(in the rows, 128 means zero)
A single turn carries every row of the set below to another of its rows. Some are shown first; where does it send the rows asked next?
Q474: [133 133 134 151 136 130  97 101 137 107 144 139]
Q895: [140 124 140 164 118 109 110 100 131 119 127 131]
Q867: [103 146 140 126 153  98 140 112 120 125 115  97]
Q983: [146 146 120 153 126 116 106 127 173 125 120 124]
Q504: [124  96 107 113 130  96 154 134 124 130 122 147]
Q321: [133 124 121 148 130 111 105  96 107 125 120 147]
Q433: [ 95 137 123 135 135 110 141 120 110 125 113  95]
Q402: [ 90 114 136 115 122 121 146 139 120 122 107 117]
Q815: [132 147 136 118 138 108 156 101 159 155 114 133]
Q47: [127 150  92 155 144 122 150 139 132 125 143 117]
Q404: [122 141 117 107 137 108 145  79 153 138 123 117]
Q200: [122 142  70 130 153 125 136 125 140 133 139 135]
Q799: [109 144 119 127 155 115 127  84 120 121 107 106]
Q664: [142 121 125 154 122 118  96 118 117 114 121 146]
Q835: [127 100 131 115 133  89 149 130 147 120 112 155]
Q485: [127 113 141 156 138 113 104  99 134 102 126 138]
Q956: [101 127 110 127 148 112 144 109 111 141 106 100]
Q857: [126 109 108 121 119 108 159 134 128 128 115 164]
Q614: [105 151 132 134 141 111 144 106 116 127  94 108]
Q115: [101 110 141 118 122 113 126 151 149 116 108 140]
Q319: [132 118 125 154 112  96 107 110 125 105 115 133]
Q30: [123 120 130 100 130 109 141  84 163 140 120 124]
Q441: [123 149 136 124 137 131 127 114 159 123 170 137]
Q10: [137 157 123 141 117 117 120 130 174 132 102 134]
Q581: [119 146  96 140 152 134 157 132 141 137 153 119]
Q167: [117 141 126 100 128 116 143  95 144 158 102 123]
Q536: [124 167  99 134 155 134 140 121 133 133 145 130]
Q732: [131 102  96 121 138 110 148 126 125 133 119 163]
Q506: [133  91 115 110 143 118 139 127 133 115 126 159]
Q213: [109 125 121 123 135 136 115 113 140 136 173 125]
Q171: [145 139 114 148 127 127 111 119 171 122  98 137]
Q927: [102 141 130 125 129 144 143 126 142 137 167 135]
Q259: [120 150  94 144 162 130 140 128 143 127 149 148]
Q870: [104 117 134 118 106 127 131 154 125 116 121 117]
Q362: [132 150 130 127 129  99 137  98 160 145 101 121]
Q939: [120  99 137 125 121 126 131 161 149 113 122 129]
Q35: [ 99 128 141 115 130 129 130 158 156 120 117 132]
Q246: [109 125 122 121 139 149 123 113 144 125 168 146]
Q829: [103 136 122 106 145 117 149  89 150 155 118 130]
Q541: [127 118  83 123 149 124 146 139 136 135 153 145]
Q373: [127 152 124 157 103 116 119 129 155 131 101 127]
Q224: [121 125 139 121 139 137 118 103 146 116 169 130]
Q80: [104 106 122 110 125 120 133 154 140 104 123 118]
Q247: [144 135 101 153 114 122 103 139 150 131 115 128]

Q373 -> Q441
Q815 -> Q485
Q404 -> Q664
Now find these:
Q474 -> Q541
Q614 -> Q983
Q35 -> Q30
Q927 -> Q835
Q829 -> Q319
Q213 -> Q857
Q895 -> Q259
Q732 -> Q433

A single turn carries every row of the set below to another of its rows. Some are shown first; where does it send the rows asked next?
Q458: [133  98 145 133 150 142 116 108 128 131 116 123 120 115 132 112 129 112
 149 158 157  90 121 120 147 107 127 157  98 116 155 119 131 119 123 118
 142 130 120 123 126 101 142]
Q849: [119 125 134 123 114 141 152 137 133 142 150 132 137 137 152 100 119 124
 138 195 127 119 140 150 142 127 139 129 156 144 126 142 100 153 125 122
 127 133 181 123 172 131 135]
Q674: [146  98 133 105 133 154 135 128 142 128 138 124 113 137 121 155 121 114
 142 147 122 104 107 109  83 137  98 123 156 135 116 159 112 146 133 146
 144 145 143 133 169 124 124]
Q444: [129 131 144 128 112 142  98 133 137 134 132 103 145 136 115 145 110  81
 127 102 128 124 159 146 133 105 100 134 153 131 105 146 108 140 137 121
 108 120 121 128 160 112 138]
Q498: [137 121 165 144 115 138 110 139 110 148 156 136 163 108 126 112 134  73
 149 114 139 115  93 153 153 120 130 133 123 134 107 161 132 120 146 144
 142 148 144 118 130 132 115]
Q221: [150 137 119 111  99 152 179 136 135 143 135 144 147 133 171 160 123 100
 138 101 144 127 122 148 134 127 146 124 128 137 141 116  85 123 147 119
 129 129 133 123 148 107 132]
Q367: [131 135 147 115 118 142  96 131 129 138 131 121 141 139 111 140 124  72
 129 169 141 107  99 108 122 126  88 138 115 132 155 127 100 120 142 118
 127  96 121 123 168  97 135]
Q601: [114 171 136 144  93 130 156 128 154 144 143 132 120 127 142 152 107  86
 148 131 149 132 127 126 154 134 143 141 139 130 138 125 107 100 124 112
 118 126 165 149 141 120 178]
Q590: [122 135 136 122 109 126 120 138 124 171 122 128 131 140 133 153 137  98
 124  95 136 130 116 121 137 117 116 143 113 152 124 124 117 119 153 106
 124 150 193 123 126 148 138]
Q974: [149 187 136 153  74 136 124 130 133 141 138 123 128 123 128 144 104  94
 156 125 120 103 111 125 153 118 125 126 134 153 125 135 139 144 119 134
 142 118 119 121 152 100 135]
Q397: [135 127 136 144 112 162 138 126 138 122 125  72 154 119 119 156 120  94
 125 166 118 149 106 162 117 157 138 128 138 131 140 146 156 105 125 120
 120 143 144 150 142  95 153]
Q328: [145  98 139 117  96 130 147 112 143 128 150 107 149 122 120 116 121 113
 142 173 158 125 120 127 134 105 119 136 129 128 103 139  79 111 144 141
 165 137 155 113 160 109 166]
Q668: [156 108 115 129 113 111 165 140 145 141 147 114 138 127 124 156 114 121
 156 141 147 110 129 129 147 172 151 119 153 120 134 139 107  95 116 134
 119 144 150 151 130 144 141]
Q3: [135 125 143 107 107 144 114 130 130 138 145 111 142 132 133 134 121  97
 123 112 139 110  96 146 137 114 120 129 108 138 114  77  86 129 138 107
 152 172 143 122 128 141 130]
Q893: [174 156 136 102 107 152 137 125 118 129 132 135 126 153 125 151 158 111
 123 169 125 110 116  98 115 154 148 142 120 138 140 152 114 147 160 112
 104 136 149 106 161 132 139]
Q548: [144 156 115 115  99 160 141 121 144 152 117  86 141 140 146 123 117 113
 132 168 130 101 116 107 129 125 136 127 128 164 134 112 135 124 156 125
 131 159  95 112 164 120 168]
Q554: [131 122 119 123 126 157 151 105 154 170 131 115 134 116 137 139 135  78
 127 146 102  98 153 122 131 125 143 138 131 149 156 139 153 113 163 150
 140 142 143 112 165 129 158]
Q925: [128 131 159 145 134 127 120 137 101 142 119  88 134 101 131 122 123 113
 135 133 114 131  89 138 131 124 148 124 141 126 137 127 106 139 152 100
  97 160 126 120  99 120 159]
Q531: [162 122 155 110 108 145 156 132 139 132 152 101 153 143 128 146 117 119
 146 103 103 107 116 170 127 136 132 138 131 119 147 152 141 142 130 130
 135 121 104 132 154  98 136]
Q286: [145 128 143 138 124 146 106 128 130 147 130 136 125 128 181 149 127 151
 121 157 143 127 121 101 128 136 126 138 106 137 128 156 139 147 133 126
 133 163 139 126 177 137 129]
Q147: [161 159 102 157 116 136 162 142 135 145 124 100 131  86 108 155 146 109
 127 150 116 118 105 112 147 135 148 111 138 130 134 140 127 115 151 149
 120 130 149 131 141 114 121]
Q863: [114 133 155 116 130 134 142 118 114 138 120 124 170 146 162 130 100 119
 142 160 127  92 129  96 144 136 143 114 113 135 165 123 117 140 142 121
 101 125 175 132 142 112 135]
Q881: [144 120 165 128 115 144 118 157 121 120 163 125 143 130 129 121 114 135
 124 151 127 125 108 144 119 157 134 146 150 142 129 107  86 117 130 109
 159 164 144 142 112 148 125]
Q142: [173 165 136 169 113 125 122 140 131 122 129 133 162 149  99 145 141 106
 134 130 132 106 134 112 134 115 131 146 144 138 123 161 110 110 163 112
 126 113 132 125 139 140 131]
Q177: [129 136 159 123 130 174 133 104 157 143 129 119 119 119  92 104 120  88
 153 173 118  96 122 116 108 160 136 140 120 126 121 123 122 133 124 116
 126 129 167 118 144 107 160]
Q144: [161 150 145 156 133 154 134 125 112  96 107 122 147 113 107 119 133  97
 139 156 115 108 114 119 125 146 169 119 121 149 117 121 130  88 124  99
 129 147 141 139 145 130 135]
Q149: [125 125 146 151 122 136 100 126 135 149 140 107 149 127 138 118 114 110
 121 116 115 105  85 167 135 130 147 145 147 136 131 169 121 143 146 122
 119 180 145 122 133 146 144]
Q578: [131 121 172 127 127 127 116 152 116 151 130 136 142 123 117 130 129 118
 143 134 136 133 130 123 145 157 133 156 155 154 138 131 111  99 149 110
 123 135 189 144 101 128 133]
Q780: [138 111 139 121 108 109 145 118 113 122 121 115 144 159 146 153 103  98
 111 147 147 116 122  93 107 117 131 117  91 134 145 147 111 117 134 138
 158 132 149 115 131 126 166]
Q310: [141 111 165 133 146 172 115 138 135 174 127 113 126 111 132 122 120  97
 140 180 151 119 144 131 166 122 136 138  98 118 121 122 113 136 155 134
 126 113 136 124 143 113 141]
Q276: [144 127 149 119 111 136 172 139 130 137 140 104 141 132 128 120 115 127
 123 178 140 117 118 105 127 133 118 137 149 132 135 119 142 126 138 118
 138 102  76 125 147 133 127]
Q113: [139 145 164 156 105 132 133 158  75 140 147 122 143 100 139 132 140 104
 147 131 124 153  92 116 114 118 122 121 121 128 112 147 126 123 147 119
 129 146 137 119 113 138 134]
Q242: [126 110 163 132 104 151 152  99 133 137 150 126 149 114 137 157 114  93
 143 171 127 127 143 103 131 137 114 149 168 138 135 147 171 112 145 136
 138 115 135 136 156 127 131]
Q216: [129 117 141 120 133 171 138 129 123 120 130  94 139 104 128 126 117 118
 122 108  90 127 132 139 101 137 134 117 127 121 110 127 116 120 117 115
 114 158 138 144 184 130 133]
Q880: [134 115 118 147  87 154 135 136 137 148 137 114 175 135 151 143  87  99
 148 147 149 123 115 156 116 168 124 120 124 142 140 110 101  97 102 111
 145 132 132 134 141 115 134]
Q966: [153 113 132 150 112 180 133 128 114 135 138 114 113 151 150 157 125 140
 146 172 143 124 126 117 113 104 127 167 126 126 123 165 125 139 151 127
 144 154 146 132 136 147 152]

Q974 -> Q147
Q144 -> Q216
Now find these:
Q310 -> Q966
Q113 -> Q925
Q863 -> Q849
Q590 -> Q578
Q221 -> Q601
Q548 -> Q554
Q893 -> Q177

A single turn carries every row of the set below to another of its rows. Some are shown first; where does it send the rows asked next?
Q562: [125 147 141 141 111 127 129 121 135 160 149 104 169 136 140 113 113 140
 108 103 108 123 102 134 121 162 117 134 118 127  93 141 133 127 139 129
 121  99]
Q579: [140 133 118 137 112 129 121  84 124 145 155 154 119 119 120 160 140 140
 117 137 145 107 147 132 138 118 168 145 129 121 155 147 133 148 115 127
 129 111]
Q71: [137 136 105 127 153 122 140 100 121 150 135 162  83 115 152 148 117 118
 106 111 138 111 138 114 116  98  92 139 143 126  82 129 140 136 123 131
 133 116]
Q657: [128 143 132 150 111 129 132 120 136 158 150 105 171 136 142 103 117 142
 105 108 107 115  95 123 126 158 109 130 117 133  86 128 124 130 148 123
 128 115]
Q711: [126 131 129 141 168 130 141 121 133 144 153 137 125 139 137 126 107 128
 118 164 130 127 129 125 137 164  57 144 117 140 144 131 130 134 130 158
 126 157]
Q547: [125 132 119 156 142 125 128 103 134 141 129 104 130 147 149 136 115 116
 103 156 116 153 124 103  87  99 152 116 118 133 132  94 110 121 125  93
 132 140]
Q408: [123 137 108 136 128 126 124 123 118 139 149 122 106 132 159 132 111 132
 104 141 151 162 149 118 108 151 173 103 100 143 140 129 130 139 127  99
 123 122]
Q344: [131 120 101 145 121 130 118  99 138 141 135 173 134 132 133 129 132 138
 103 153 138  95  98 123 136  83 153 152 119 131 133 127  96 119 126 116
 135 147]
Q122: [135 133 128 138 114 131 114  71 123 138 147 162 124 124 138 157 144 154
 112 144 131 116 123 136 147  99 160 138 126 120 137 147 134 140 109 119
 126 110]
Q56: [135 119  90 146 121 132 124 112 137 146 141 163 128 126 117 131 129 123
 109 146 153  87 123 118 129 100 163 160 127 132 153 128  97 130 132 121
 137 147]
Q608: [127 134 119 155 112 136 133 126 137 155 152  99 165 135 131 100 114 133
 107 107 108 109 102 118 131 154 110 136 121 143  90 121 123 134 163 128
 135 128]
Q910: [104 124 129 125 158 120 147 130 123 130 157 136 128 118 136 135 111 144
 114 159 135 124 114 138 128 153  57 125 127 112 117 129 130 138 111 151
 133 147]
Q969: [148 128  96 114 148 117 137 116 129 158 126 167  89 102 152 133 132 121
 112 106 151 109 141 122 122 115 106 124 131 116  92 136 157 133 106 124
 127 115]
Q540: [119 141 134 135 111 124 132 127 139 162 148  98 164 137 127 117 110 131
 113 104 112 128 115 138 121 165 127 139 120 132 106 146 143 125 145 141
 120  95]
Q709: [121 134 103 151 129 127 127 139 128 134 131 110 111 126 149 133 123 126
 101 156 143 148 148 126  97 152 173 106 106 136 146 118 112 132 137 102
 138 129]
Q384: [110 120 133 117 159 119 148 127 129 132 149 124 136 116 126 132 125 141
 118 156 132 122 125 138 132 152  66 113 124 108 125 122 140 125  98 153
 123 140]
Q207: [119 130 108 163 136 126 130 126 135 134 121 102 120 135 144 133 126 119
 101 163 126 143 135 119  87 125 163 113 117 132 140  99 105 123 137  99
 145 140]
Q151: [129 127 120 144 120 132 111  79 132 136 137 173 135 132 144 143 140 153
 105 151 128 111  99 132 147  83 152 139 121 128 122 138 116 124 115 117
 130 128]
Q648: [146 131 120 154 152 134 130 113 150 149  91 160  81 139 135 138 140 107
 100 140 118 109 151 127 113 110  96 151 126 134 117 133 127 125 155 145
 130 118]
Q456: [125 138 119 131 131 125 121 101 112 147 154 127 117 147 164 133 103 133
 106 136 142 171 137 102 109 126 160 105 101 144 131 124 137 136 115  95
 113 122]
Q803: [154 122  98 123 147 120 134 129 146 161 101 165  95 104 144 122 150 119
 111 117 146 105 152 129 124 132 113 122 115 116 116 142 157 125 112 131
 121 117]
Q500: [113 130 128 136 163 123 143 127 126 132 159 142 124 128 144 134 104 138
 112 163 135 125 116 132 130 157  55 139 125 131 125 133 126 146 127 153
 134 156]
Q715: [128 127 133 135 168 129 143 116 136 147 149 125 129 137 125 121 121 125
 124 162 126 123 141 123 144 160  63 136 115 137 150 126 138 121 115 160
 116 150]
Q786: [141 127  99 141 115 128 125 103 131 150 152 153 121 119 111 145 134 124
 115 138 156  92 148 124 127 118 168 157 131 126 166 138 113 142 126 127
 134 130]
Q467: [118 134 122 140 113 130 130 137 140 162 149  90 160 137 113 115 110 121
 116 104 112 123 122 133 128 164 132 143 124 142 108 139 142 130 160 144
 128 107]
Q727: [155 124 112 144 147 131 128 129 158 154  83 163  91 124 136 125 156 112
 107 135 130 108 157 134 119 127 109 134 114 122 127 138 142 120 138 140
 122 119]
Q77: [127 136 123 141 138 124 124  92 120 148 147 119 129 153 159 135 104 125
 107 144 122 165 125  96 100 101 150 111 111 139 127 107 127 129 116  92
 117 130]
Q421: [121 130 114 148 114 137 133 136 141 156 151  90 159 135 117 105 112 124
 112 109 110 113 114 122 132 157 121 143 124 147 102 126 134 134 169 136
 134 124]
Q375: [122 120 133 123 166 125 148 120 134 144 145 118 136 127 118 124 130 130
 121 159 129 122 138 131 142 156  67 120 118 118 142 122 145 116 100 158
 115 141]
Q125: [138 134 116 147 153 128 136  99 134 143 118 159  80 134 145 153 121 109
 101 130 119 110 142 115 111  93  88 153 140 134  94 128 127 129 147 140
 135 117]

Q715 -> Q711
Q540 -> Q467
Now find these:
Q579 -> Q786
Q727 -> Q648
Q709 -> Q207

